Rows swapped in pairs by one turn or mirror: which row each one swaps with
q_376: [ 23   2  22   4 -20 -25  -9  24   6 -12  -2 -10  -7   9 -10 -19  20   7]
q_438: [-19 -17  14 -13   0   2  -8  13  20 -17   8  17   9 -23   9   3  27 -20]
q_311: [ -4 -37 -19  -6 -16   4 -11  16  -2  21 -15 -17   5 -16  12 -30   0  28]
q_936: [-19  -2   8 -35  18  -7 -31  16   7  -1  -6 -14 -11 -18  -2  -6  -9   9]
q_991: [ -4 -15  -6  -4  15 -11 -22  20   8  14 -13 -22 -16  -6  -6   5 -19 -21]
q_231: [-17 -12 -15 -13 -14   2 -17  34 -24  19   9  -6   8 -24 -21 -12  -9   2]
q_726: [ 23 -13  -8 -22   8  -8 -28   1 -15  11   3  13  -3  25  -7  -5   8  12]
q_837: [ -4 -14  12 -26 -11  -7   2  -2   0 -11  -3  -5   0 -19  -4 -19  11  48]
q_211: [ 13 -12  -9 -16 -40  11  -2  28   1  15  13  14  25 -16   0 -17  15   4]
q_120: [  3  -3   1 -15 -13  28  20 -13  -4 -11   1   1   6  -4  11 -23 -19  -1]
q_13: [ -4   7 -25  -7 -12 -23   4   5 -11   2 -11  -3   5  16  15  23  18  11]
q_694: [ 21 -15   6 -25 -18  -1  13  27  -2  19 -10  -8  -1 -12  40   1  -1  15]
q_290: [ 13  -8   7 -18  -9   1  22  20   4  10 -13   4  -3 -19  44   7 -18  17]
q_750: [  3 -22 -14 -13 -22   8 -13   3 -19   4   5  13  12  28  -6 -24  11   5]
q_725: [ -7   8   2  17   4 -27 -13  16 -14 -12  16  -4 -18   5  -5  15   4  19]
q_100: [-15 -27 -15  -2 -11   1 -23  22   1  26 -14 -29  -4 -23   8 -22 -12   0]
q_142: [ 17   0   7  -6  21 -16 -19   6  -4   2 -10  -9 -14   4  -8  12 -17 -11]
q_341: [ -4  14 -15 -12 -11 -24   5   3  -2   7  -4   0   4  28  10  22   5  11]
q_675: [ -7 -18   1   0  -4  -7 -25  31   8  17 -13 -28 -15 -17  -4  -8 -18 -11]
q_199: [  2 -15  22  -3 -17   7  21  24   1 -11  19  13 -11 -14  25 -18 -11  21]
q_147: [ 10   2  17  11  -7  -7  13  -1  12 -23  19  16   3   2  24   2   8  12]
q_130: [ 26 -42  13 -13  -1 -19 -21  -1 -12  -6 -12   2   8 -22  11   6   5   1]
q_521: [ 34 -26   0  -5 -25  -4   3 -20 -11  -8  -2  -2  20 -14  15 -10  -6   2]
q_664: [ -6 -20  10  -9  -6  -1   2  19  11 -16   2  19  17 -24   3   1  24 -29]
q_196: [-20 -13 -16 -13  -3  20  15   8   7 -16 -17   6   4  -9  12 -25 -11 -17]
q_585: [-35 -14 -15  -8  -4   8   8  11  18 -18 -19  17   3  -8   4 -19   2 -12]
q_380: [ 27  -5   8 -22 -14   1  10  16  -7   8 -10  -5  -3 -15  43   1  -9  15]
q_621: [  4  -8  21  -6 -12   7  22  13   9  -9  23  14  -5  -8  27 -10 -14  25]
q_653: [-16 -13 -12 -15  -9   6 -24  31 -23  22  11 -11   3 -20 -18  -4  -2   4]
q_796: [  5 -14  -8 -18   0 -21 -32   7   1   7   2   9  14 -23  -4  19  30  10]
q_898: [-19 -19 -15  -7   2 -14   5  19  19  -9 -28  24   2  -4   4 -12  11 -21]
q_190: [-10  22 -20   3  -9 -16  -1  10  -4   5  -6  -9  -2  24  16  19   5   8]
q_12: [-11 -10  -7 -10 -21   4 -18  39 -22  17   9  -2  -1 -25 -25 -12  -8   2]
q_235: [ 16   5   0   1  -4  -7 -13  20 -20  10  13  -2 -17  -3   0  -1 -18  42]
q_583: [-11   8   4  -8 -32  -6   8  22  11 -21  -7  -1  12  -4 -10 -25 -12 -22]
q_889: [  4 -27 -11   6  -2 -29  -8  19  17 -10 -29  12   7   7   1 -10  28  -7]
q_510: [-10 -22  13  -9   4  -2  -6  16  16 -12   7  14  11 -18  11  -1  27 -31]
q_910: [  5  17   4  16   1 -21 -16  14 -13 -10  10  -4 -17   6  -3  14  -5  23]

q_796 pairs with q_211
q_290 pairs with q_190
q_147 pairs with q_235
q_196 pairs with q_991
q_311 pairs with q_889

Rows swapped in pairs by one turn or mirror: which row each one swaps with
q_794: [ -5 -11   4  -2  26  18   1  11   5 -21 -19 -24 -26 -21  13  24   4 -13
  -6 -13   2]
q_74: [ 23  -5  28 -12 -31   9  -3   9  12 -31 -18  -4  -9  26  -1   4  -2   6
  -5  -6  30]
q_372: [ 23  -5  24 -16 -22   0   9  10   4 -31 -16   5 -13  38   3  -1  -3   7
  -5 -10  28]
q_963: [  5   3   3 -10   4 -16 -11   8 -10  -7  -9  -8  -8 -20 -15  31  -2 -21
  -5  26   8]
q_576: [-10 -24  12 -33   4   2 -12  16  -4 -45  -3 -13   0  11  -5   2   5  -5
  41   5   2]
q_84: [ -9   7   6   0  10 -15  -5  33 -16 -19   0 -23 -44   9   0  -3   3  15
   8  -1 -26]
q_874: [ -3   7   0  22   5   4  -7  16   4 -17   8  11   1   6  27  10 -21  35
  19 -10  -1]
q_351: [  9  -1  50  -5   7  15  13   5   9  -8 -11  15   6   5  -5   6  -1   6
   9  44   4]
q_949: [-16 -20   9 -37  10   1  -1  11  -5 -38   1 -13  -4   8  -2   2   4  -3
  44   3  -1]
q_444: [ 8 -3 43 -8 17 15  1 -4 11 -8 -1 13 -2 10  1  0 -2 18 -5 47 17]
q_820: [  3   3  23  -3  16   6   8  -2   5 -24   5  17 -18  43 -10   3  34  23
 -10  -1 -23]
q_350: [ -8 -18   2 -42   0   6  -6   7   2 -32  -5 -25  -5   3  -2   2   7  -1
  36   5   8]
q_555: [  2 -24  11 -42  -1   4   0   9  -1 -39  -9 -12   3   7  -4   1   0  -7
  36  13   3]
q_455: [ 14  -3  38  -5  30   5   9   3   9 -12 -11  18   5  15  -7  10  -6  13
   2  46  15]
q_852: [-13   4   2   2   1 -12   0  42 -15 -23   1 -16 -43   5  -3  -8  -3  18
  12   0 -15]
q_671: [  6 -13   3  -1  20  15   1  15   8 -21 -12 -14 -27 -23  10  29   1 -13
  -4 -17  -3]
q_957: [ 12   3  -7  14   3   6  -5  15   1 -18   6  11   3   5  20  12 -21  43
  18  -5  -1]
q_301: [  7   2  21   6  19   5   4   1   6 -21  -9  22 -15  38  -5   0  30  34
  -8  -3 -23]
q_533: [  2  -6   8 -20 -20  31 -29  13   3 -29  -4 -11 -32  12  -2   3  20  35
   2  11  -8]
q_448: [  6  10   3  14  -1   5  -6   6   6  -9   3  10   3   3  26  10 -19  40
   9 -10   6]
q_614: [ 11   5  42  -7  18  11   8   5  12 -13  -5  20   3   7   3  14 -13  16
  10  49   8]
q_851: [ 22  -6  21 -10 -28   6   5  13  13 -32 -18  -6  -9  30   3   3   3   1
 -11  -4  28]
q_807: [16  3 45 -3 21  9 14  4  5 -4 -8 21 -4  1 13  9 -7  9  0 43  1]
q_633: [ 26  -5  21 -19 -26   7   8   8   4 -29  -9  -1  -7  29  -2   7   4  -3
  -8  -9  30]
q_186: [  0 -16  -4   2  25   7   0  21  11 -16 -19 -15 -37 -15  19  22  -7 -11
   3 -13  -4]
q_785: [  4  15   6 -15 -13 -16  -5   7 -14  -1  -8 -16  -9 -13 -13  19   5 -11
  -5  28   4]
q_138: [  7   5   1 -23 -18 -17  -9  10  -7  -6  -9  -6  -7 -12 -23  18   2 -16
  -3  16   7]
q_331: [15  5 45 -1 10 11 12 -2  5 -7 -9 10  2  8 -2  3 -1 20 -3 45 12]
q_108: [  4   7  23  -4  15  18   5   0  18 -20  -3  11 -16  27   3  -7  33  31
 -14  -2 -27]
q_139: [ 15   1  22  -8  20  12   1  15   1 -16 -12  19 -23  37  -7   1  33  29
 -13  -8 -17]
q_433: [  6   5  11 -25  -9 -18 -12   6 -10  -5 -12 -15  -5  -9 -19  20   0 -20
   5  27   1]
q_291: [  8 -11   6   3  24  18  -7  19   4 -19 -10 -20 -31 -25  17  24   3  -9
  -8 -12  -1]
q_929: [  1  -6   9  -2  23  18   1  17   9 -14 -20 -18 -32 -19  12  27   2 -16
  -4 -14   2]
q_853: [-11  10   1  -3   3 -16   1  39 -19 -20  -3 -10 -39  16  -6  -5   0  12
  15   3 -24]
q_825: [  1   8  42  -8   4  12  -1  -3  15 -11  16 -36 -15  15  15 -10  -5  -6
  -6   2  -2]
q_769: [-17 -18  10 -31   6   7  -6  16  -2 -42  -3 -22  -4   8  -8   2   1   0
  43   1   6]
q_232: [10  9 46  2 19 19 12  2  7 -1 -6 12 -2  6  0  7 -7 12  1 46  4]
q_520: [  5   6  23  -6  12  12   4   1  15 -30   1  12 -23  36   2   9  38  28
 -14  -6 -19]
q_405: [ -2  -9  -2  10  30  19  -8  19  11 -19 -15 -23 -30 -12  19  21   5   0
  -5 -16  -3]
q_116: [-13 -23   6 -37  11   7   1  13  -6 -41 -11 -11  -3   4  -2   1   1  -3
  41   1  -5]
q_474: [  9 -35  10   7   1  -7 -13  13   2 -30 -10  14 -22   3   6  31 -13   6
  -2  38   2]
q_298: [ 1 -5 43  0 12  1  8  0  5 -2 -7 10 13  3  9  5  1 18 -1 47 11]
q_326: [-12  12   2  -2  -2 -12   3  30 -11 -24   6 -20 -46   5  -3  -7   1  19
  11   3 -19]
q_383: [ -2  11  23 -10  17   9  -1   0   5 -23  -1  13 -16  43  -2  -1  39  28
  -7   0 -11]
q_451: [ 17  -1  10 -13  34  -4 -16   3   0 -10   8  11  -4  32 -12  17 -19  -6
  18  -9 -13]
q_275: [  7  10   3 -18 -13 -18  -9   9  -3  -9 -12  -3 -13  -8 -25  24  -4 -17
   2  21   4]
q_208: [ 13  -4   0  20   2  -1 -10   9   2 -23   9  12  -4   4  21  15 -19  42
  14 -10   0]
q_46: [  6  -7  22  -6  20  10  -5   3  13 -19  -4  29 -20  33  -1  -3  27  27
 -12  -1 -25]
q_140: [  5   3  19   4  26  10   9   6   3 -23   5  12 -22  34  -4   7  37  31
 -10  -5 -17]
q_648: [-12   5  10 -14  -1  -3  -4  34 -15 -30  -1 -17 -39  11  -4 -16  11  14
  15  -1 -27]

q_232 pairs with q_820
q_474 pairs with q_533
q_825 pairs with q_451
q_448 pairs with q_372
q_433 pairs with q_84

